Here is a table of points, one per row:
[-14  66  10  38  26  16  11  15 -42   3 -53 -20  26  68 -66  47 -27  72  44  38 -13  63   2 -10  57 -15 -12  25  31 -16 -21 -10]
[  7  18  48  31 -77 -39 -64  11 -47  40  43 -36  21  -4  31 -20 -42  17   7 -32  19 -41  10   2 -46  62   8  23 -27  27 -37  68]
[  10  -42   36  -20    6   -5    9    0  -14   17    0  -29 -127   32    4    1   54  -19  -21   63  -14   55  -40    4   39   41   36  -31   -6  -43   30   45]
[  21   80   -4  -57  -27  -10    8    9   56   36  -31   73    0    0   49   19   -3   -2  -56   76   22   23    9   -8  -95 -113   25   -7  -66  -72  -25    0]
[  75  -64 -109   45   45  -13 -114   71  -24  -72   15   29  -11   23    1  -19   55   28   -2   43  -25  -31   -3   12   43   -2  -30  125  -73  -22   66   59]
[-74 -42 -25 -18   9  -7  63  35 -61  28  -1 -60  26  84  28 -10 -29 -31  42 -45  -7   7  58  30 -53  31  65 -32 -28  53  20  65]
[-41  -9  37 -25  59 -42 -46  37 -14 -10  94 -32 -32   2  18  36  49  85 -30 -35  35 -11  16 -55   3 -32  17 -22  -7  -5 -41 -21]
[-61  46  29  -8  68  10   2 -38  11 -35  16  32  64   6  11   8  37 -39 -76   6  63  34 -46  21  10  38 -29 -24  73  29  11 -25]
[  19   32    3   -7   10   -1  -16  -28   39  -40    4  -14  -10  -39  -23   19 -101   20   22  -43    7  -34   12  -18  -74   33   18   38   39    0  -53   10]
[-32  39   5 -15  31  41  -4  14 -14  76  27  64   0   5 -31  46  57 -17  44  -9  27   9 -14 -24  85  25 -31 -13  -9  35 -72  50]
[ 45   0  12  99  16 -44  76 -63 -30  26  51  64   9 -48  19   5 -84  17 -15  57  43 -58  72 -24 104  -9  55 -26 -45  21  18   3]
[  39   55   40   66  -17  -25    6   64   20   50   52    1   -6   51 -123  -37  -20    1  -70  -77   39   -8   62    4  -60   12   18    6   -5    9   29   21]
[-127   -9  -10   -5  -23  -38   84   27   41   20  -12  -52   66   54   29   39   93   27   37  -11   20  -28   -1   28   58   32   13    2  -90  -30   15  -24]
[-22 -53   5 -47  44  94  -8  20 -38 -28  55  47  20  -1  36 -28  34  47 -18  56 -74  -7  60  44 -32  32  15  10 111 -48  44 -55]
[-16 -73   6  73 -29 -91  19 -52 -24  17  41 -13  20 -48 -10  54 -27  72  30  14 -52  24  18 -36  65 -67  26 -89 -31 -30 -39  57]
[-42 -81 -10  -8  24   7  -3 -94  12  34  55 -10  12  20 -10  21  39 -52  15  55 -65 -74 -83   3 -26   8  44  48 -15   1  11 -12]
[ 12 -12 -13  37  51  36  28   9 -32  67 -47  18  -3   5  -2  -5  29 -18  20 -37  39  13 -36 -10 -38 -51 -14  -8  60 -53  21  29]
[  -3    2  -50  -37  -31    4  -37    3  -63  -64  -14   27   -4    0  -52 -126   25  -97   25  -10   23  -22  -12   30   58  -36   28    5   18  -28  -74  -38]
[ 12  15  22 -45   3 -50 -24  65   2  51  23  14  -1 -19 -44  -3 -16  10  13  71  14   8   2  45  20  55  77 -14  15  -9  13  35]
[-10 -28  52  26  23  -2 -18  -3  79 -11 -56  -4 -19  -3  43 -47  43  57 -22  25  37 -82 -40  -3  25  -6 -21 -13 -61  55  47  12]
[ 35 -20 -14  34  26  44 -18 -47 -29  31 -57 -19  33  26 -69 -27  45  -4  32 -13  80 -35 -11 -26 -37   5 -72 -13  44  17 -85  18]
[ 64  40 -92   0  -8  39  30 -25 -11  95  12 -39   8 -15 -33 -36 -25 -12  20  42  31  -5  -9  33 -67 -39 -18 -13  37  42   4   8]
[-16 -11 -91 -46 -42   5 -14 -53  17  16  34  49 -60  15  -2 -76  51  17  11  62 -45  50  16   9 -21  60 -14  -2 -17   1 -19 -35]
[-126   43  -14   59   15   12  -38   -9  -20   11   16  103  -22   13  -34  -69   18  -31   32  -17  -45    5   19   27   43  -18   -1   49    4    2   41  -11]
[ 70 -17 -19  -3  31 -39  45 -55 -28 -36  28  53  67  24  71  32  -5   5   5  16  10 -35  12 -33 -21 -25   0 -38 -61  22 -11  45]
[   8  -46   -2    2   27  -68  -10  -44   13    3  -62  -28   20    4    2  -53  -19  -21   -4  -11   35 -127  -72   46  -11  -54    4  -48   37  -69   38  -45]
[ -13    8   12   23   21 -103   -9   28  -12  -44  -51   68   24   25   15   16  -10   14   28   32   18   76   28   19    6    5  -50   38   35   -8   -8   18]
[ 81  17 -36  -6  -2  16  39 -66  -1   7 -10   9   1 -86 -79  74 -15 -18  15 -15 -48 -42 -15 -26  23  29  85  -5  -5 -91   9 -23]
[-13 -70 -12  -2 -39   8 -34 -70   1 -39 -36  -9  -9  -4 -28  50 -15  43 -59 -18  -1  23  -4  61  -5  63  22  16 -16  -2  24  52]
[ 69  -9  11  66  37  30  26  -4  43 -70  -3 -26  27  80  -7  80  49 -62   7 -45 -73  -5 -23  43 -21 -54  79  20   5  86 -57  28]
[-11   9 -18  10 -17  17 -65  17  68 -15 -14 -60 -14  23  68  10 -12 -26 -15  21 -49 -14  60 -48  45  18   1 -46  20 -18 -40 -64]
[-15  -3 -98 -16  27 -64 -60 -22  -2 -31  17  29  20 -97  -9 -26 -29 -38  43 -74  20  50 -52 -17 -17  -9  31  33   4  44 -11 -46]
[ -7   3  10  -9 -33 -20  44 116 -70 -25 -10   1  -8  22 -65 -92   6  -9  24 -20  -6  14 -34 -11  36 -60 -21  10 -16  79  -1 -91]
[ -6 -69  28  11  32 -46  20  56  -5  19  25  20  19 -44  20  -5 -37  57  35 -85 -25 -14  36 -30 -16  64 -40  16  92 -15  36 -20]
[ -2 -10  40  10  30  64   3 -79  15  -3 -12 -34  11  16  31   7  20   5  -1 -82   7  26  23  -3 -47  -5  29  59 -32  35   0  16]
[ 13  -7  68 -54   9  57 -22 -40  21  23  -3  31  39  41 -27 -25 -42   0 -25 -19  10  21  21 -40  87 -12  38  56  29 -74 -35  20]
[-20  22  13 -37   7  29  66   4  46  20  11 -16   9 -89  38 -35 -16  27  43   7 -11 -36  20 -53 -19 -17 -70  34  54  18 -12   4]
[ 24 -26  25 -22  -9 -20  -2  -5   4  65  14 -32  40  65  78 -37 -69  57 -56 -14   1  96 -20 -12  62  22 -12   4  53   9 -22 -43]
[-51   3 -48 -24  57  64  74  44  50   1 -49 -22 -23   8 -37 -14  -7 -37  14 -27  32 -16  38 -11   1 -33  -2 -25 -69 -16  21  35]
[ -2  24  34  62 -62  68 -33 -23  -3 -41  -7   4  -8   2  38 -31 -38 -19   5  10  15  64 -52 -15 -54 -47  54 -12  61 -12   8  34]
[  31  -13   11   87   13   86  -88    3   13   17  -38  -20  -71   35   23   96  -30  -29   38  -20  -22   67  -11  108   36   -2 -127    1  -84 -108  -59 -127]
[-20 -26  82  48   4  16  56  36 -33 -49 -81 -20   6 -14   9  14 -31  51  17  58  33 -73 -65  -1 -53   9   8 -29   3  32 -74 -24]
[ 47  33  78 -10 -31  26  -6  13  11 -37  19  35  61 -82  13 -26  30  33   8 -18 -13 -18 -60 -56  30   3  24 -48 -80   0  42  28]
[-38 -46  29  10 -49  11 -51   3  15  44   6 -27  11 -74  -5  22   7  -5  49  20  55  10  -6   1 -65 -11 -15  12 -44  63  34  -9]
[-43 -32  -8 -33  32 -15  -5   1 -14  67  -4  23 -85 -10  68  39 -57 105 -27  25  58 -25  10  33   2  26  61  31  35  46 -38 -23]
[ -4 -27 -15  29  20   9 -26 -23  11  33  21  40 -53 -31  41  24   1 -90  -6  34  18  84  33 -57 -48   5 -18 -44  15  41   0  25]
[ 35 -33  22  -1  49 -69  23 -11 -33 -36  21 -36  -2  13  -6 -27 -50 -84 -54  72 -12  -4 -95  26 -48  50 -63 -14 -31 -33  36 -25]
[   3   55  -20  -13  -21  -12    9  -55   50  -35   18  -44  -77   81  -12   -2   -3   49   81  -26  -33  -75 -100  -13  -11   -4  -50  -31   17   -7   30   64]
[ -48 -102  -16   17  -44  -15  -53   11  -54  -44  -35   26  -30   18  -51  -79  -13   17   44    8   14   46   -7  -39  -40  -42   -5  101  -42   77   -3  -72]
[ -41   16  -24   59   24   10   46   66  -31  -19    2 -108    6  -70   63    0   17  -22  -33  -15  -16  -31   -4    2  -25   24   27   51  -36  -88  -16    0]
[ 57   6  29 -35 -23  38  59   5 -22  -7  94  35 -38 -20  -7 -18  19 -21   3 -23  20  42  23 -41 -17  65   7  42  29 -80  35 -13]
[ 14  79 -19  43 -10  10   9 -45  40 -33   2 -76  34 -11 -55  29  38 -34 -32  19 -10  25  49  -4 -12  -5  64  42  26 -47 -25 -43]
[-35 -12 -10   5  94  44   1  46  82 -13  -3 -78  26  10  16 -37  13 -22 -31  12 -25  74 -24 -16  19  13  13 -48 -50  -7  26  18]
[ -45  -43   44  -52  -11  -35    2   22  -24    5  -55  -13  -20    6  -72   24  -61    9  -57  -22  -56    6  -23   43   12  -17 -112  -21  -20   -6  -19   77]
[   9   -4  -22  -38  -53  -27 -127   58  -21   77  -12   15   61   49   44   80   59   15   21  -34   -2   44    7  -52  -47   32   34  -26   27  -29   64  -10]
[ 30  90  21  -9 -11  -9  -4 -44 -58  13 -66 -11 -17 -55  55  34 -11   2  24 -12 -65 -40  39 -62  49 -10 -50   0  22  71  48  40]
[ 49 -14   0 -15 -42 -62  22  29 107  30 -56  86 -32 -21  -4  -9   8 -42 -19  19 -13  37 -20   7  16  -6  18 -15  47  20 -14   0]
[-27  34  19  15 -45  10  21 -45 -41  -9  13  91  54  10 -18  21  33  19 -78  35 -52 -34  38 -90   2  40 -47 -44 -30  40  43 -40]
[ 35  76  47 -14 -37  17 -12  27  54   8  85 -17 -10 -59 -23 -14   5 -37   5  39 -22 -50  47  32  10 -59  20  37  56  15  14   2]
[  9  26 -59 -51 -64 -23 -33  -1  32  13  -5  28 -17   8 -31   4   3  -5 -94  18  -6 -20  57  25  57 -27  25  20  61  -7  35 -30]
[ -73   19  -31  -12  -60   25   68   42   49  -35  -69 -106   17  -20   38  -13  -17  -57   51    1   16  -41   31  -58   50   58  -16   -6  -10  -38  -10   35]
[ 25  16 -23 -12  24  64 -17  22  -8 -18 -38 -29   2 -23 -40  24  -5  36 -52   0  45  19  -4 -80   5  -4  32 -81  -5  57 -17 -12]
[ 52  -7 -12 -18 -64  89   6 -17 -16   4  -3  -5  -4 -61   3  -4  29   4 -25 -25  12 -13   2 -45  18 -28  11 -66  29  13  25  39]
[  11   15   18  -76   19  -39   13 -100  -28   -6  -34  -45    6   -6  -21   55    0    6   27    1    2   43  -39   49   16  -24  -21   70  -36   10   65   -2]
[ 52  28  21  12 -16 -62 -32  20  54  57  14  17  10  22   4 -49  15 -55 -15  21 -30  13  59  32 -58 -16   4 -15 -60   4 -18 -22]
[ 35  -6  -4 -11  -7  -9  16  -9   7 -78  98 -27 -16 -52  14 -25  65  25  23  14  30  15  93  47  52 -21 -54  -5 127   1 -16 -36]
[ 41 -16 -72   6 -48  56   1 102  -1 -16  68  31  45  57 -36  39 -19 -74 -25  55  25 -81 -92  27  68  -8 -74  25  -7  29  44   0]
[  6  34   0  -2  17  30  22 -39  -2 -12   4  25  24  11   4 -64 -32  72  53 -57 -36  -4  -7 111 -32  19 -16 -76  -2  -2 -10  18]
[ -1  24  17 -78 -10  10 -19   9 -11 -27  18  56  15   3  -1  34 -85 -48  49 -21  48   5  45  43 -43 -35   2  -1 -24 -67   4   5]
[-40 -50   6 -13 -18 -57  47   6 -12 -32  -6   8 -76  68  -8  31   5  67 -71 -63 -54  72 -28  43 -15 -33   5  -8 -13 -13  10  17]
[ 20  12  60 -14  55 -51   8   2 -29 -66 -45 -48 -36  71  74  40 -19 -12  15 -47  50 -22  31   1 -12  32  30 -16 -42  78  -1 -55]
[  1  46 -52  -5  -6  -5  31  37 -41   8 -36  18 -16 -70  43  15  69   2 -34 -26 -52   9  -8  38 -27  44  -3  22 -19   9 -79  10]
These points spread out most along one direction. Take the direction at right angles to it along which they spread out most. Then take the direction at right angles to both along which they spread out most. Go by this last direction. Where along it does each point below lie, from 0 to 99? The average is 50, and the first point in the table lies past the average. One standard deviation of the points above along it is 16.
[ -45  -43   44  -52  -11  -35    2   22  -24    5  -55  -13  -20    6  -72   24  -61    9  -57  -22  -56    6  -23   43   12  -17 -112  -21  -20   -6  -19   77] 58
[-43 -32  -8 -33  32 -15  -5   1 -14  67  -4  23 -85 -10  68  39 -57 105 -27  25  58 -25  10  33   2  26  61  31  35  46 -38 -23] 89
[   9   -4  -22  -38  -53  -27 -127   58  -21   77  -12   15   61   49   44   80   59   15   21  -34   -2   44    7  -52  -47   32   34  -26   27  -29   64  -10] 80
[ 35 -33  22  -1  49 -69  23 -11 -33 -36  21 -36  -2  13  -6 -27 -50 -84 -54  72 -12  -4 -95  26 -48  50 -63 -14 -31 -33  36 -25] 35
[-51   3 -48 -24  57  64  74  44  50   1 -49 -22 -23   8 -37 -14  -7 -37  14 -27  32 -16  38 -11   1 -33  -2 -25 -69 -16  21  35] 24
[ 45   0  12  99  16 -44  76 -63 -30  26  51  64   9 -48  19   5 -84  17 -15  57  43 -58  72 -24 104  -9  55 -26 -45  21  18   3] 54
[ 69  -9  11  66  37  30  26  -4  43 -70  -3 -26  27  80  -7  80  49 -62   7 -45 -73  -5 -23  43 -21 -54  79  20   5  86 -57  28] 28
[-15  -3 -98 -16  27 -64 -60 -22  -2 -31  17  29  20 -97  -9 -26 -29 -38  43 -74  20  50 -52 -17 -17  -9  31  33   4  44 -11 -46] 49
[ 30  90  21  -9 -11  -9  -4 -44 -58  13 -66 -11 -17 -55  55  34 -11   2  24 -12 -65 -40  39 -62  49 -10 -50   0  22  71  48  40] 50
[-16 -11 -91 -46 -42   5 -14 -53  17  16  34  49 -60  15  -2 -76  51  17  11  62 -45  50  16   9 -21  60 -14  -2 -17   1 -19 -35] 60
[-41  -9  37 -25  59 -42 -46  37 -14 -10  94 -32 -32   2  18  36  49  85 -30 -35  35 -11  16 -55   3 -32  17 -22  -7  -5 -41 -21] 78
[ 35 -20 -14  34  26  44 -18 -47 -29  31 -57 -19  33  26 -69 -27  45  -4  32 -13  80 -35 -11 -26 -37   5 -72 -13  44  17 -85  18] 30
[ -2  24  34  62 -62  68 -33 -23  -3 -41  -7   4  -8   2  38 -31 -38 -19   5  10  15  64 -52 -15 -54 -47  54 -12  61 -12   8  34] 46
[ 52  28  21  12 -16 -62 -32  20  54  57  14  17  10  22   4 -49  15 -55 -15  21 -30  13  59  32 -58 -16   4 -15 -60   4 -18 -22] 49
[ 25  16 -23 -12  24  64 -17  22  -8 -18 -38 -29   2 -23 -40  24  -5  36 -52   0  45  19  -4 -80   5  -4  32 -81  -5  57 -17 -12] 46
